Some points, one per row:
[ 37  -9  54 -31 -22  37 -38 -17]
[-28  37 -80  85 -10 -65  20  21]
[ 71  23  28  10 -82 -18  29 -25]
[-43 -29 -10  -9  60  42 -31  37]
[-17  27 -43  34 -29 -45  39  -3]
[  8  15 -40  23   5 -16  27  11]
[ 61  -7  95 -58 -40  69 -30 -39]
[-70  -6 -93  58   5 -64  23  14]
[ 10  -7  14 -10 -15   5  26   5]
[ 28  -8  46 -23   4  19 -12 -26]
[ 31  14   4  -6 -39  -9  20   8]
[ -75   -1 -115   43   35  -66   21   24]
[  5 -18  16 -28  11  25 -15 -19]
[-29  -6 -45   4  15 -44  23   7]
[-69  13 -35  19  11 -46  28  25]
[ 14  12 -25  61 -74 -51  27 -22]
[ 30 -16  37 -36  34  50 -11  20]
[-29  16 -70  58 -25 -65  54   0]
[  6  -5   7 -25  -9  17  -1 -16]
10 more points follow, each with its number after it:
[ 38  17 -17  21 -35  -7   5 -21] 0
[ -6 -18  31 -34  69  52 -42   9] 1
[  9 -24  71 -57  44  89 -46   1] 2
[  41   22   44    7 -102  -13    4  -49] 3
[ 65  15  89 -23 -53  37   1 -52] 4
[-11  13 -35  51 -48 -47  47  23] 5
[  1   1 -40  35 -24 -49  17 -23] 6
[-46 -21 -19 -39  36  18 -18  39] 7
[  5 -14  68 -56  60  73 -27  -5] 8
[ 11 -14  69 -22 -59 -21  -1 -47] 9
Which three of these numbered points are nearest to each point below, ignoring the 2 directions in which the first points spread most? Their numbers follow each, nearest first.
[ 31   4  13  -8 -38  -3   0 -29] > 6 0 2
[ -43    5 -106   73   -1  -61   39   46] > 5 0 2
[-50  32 -62  58  10 -41  21  37] > 2 1 5
[-35 -24  27  -9  54  27 -34   1] > 4 2 1
[ -5  -4   4  10  31   7 -31  19] > 1 2 0
[ 50  14  25  20 -84 -39  26 -44] > 6 4 3
[-30 -24 -35 -30  73  45 -47  27] > 0 1 6
[-35 -19  -4 -31 125  56 -71  62] > 1 0 2
[ 37  -5  27   0 -37   0 -12 -23] > 6 1 2
[ 62  30  43  -5 -91  -7  13 -16] > 7 5 2
[-13 -14  49 -37  74  59 -32  16] > 8 1 2
[-11 -13  15 -41  81  53 -33  20] > 1 8 0
[-15   2  24   6  -4   9  11  13] > 5 2 4
[-31 -59   3 -83 127 105 -69  17] > 0 6 1
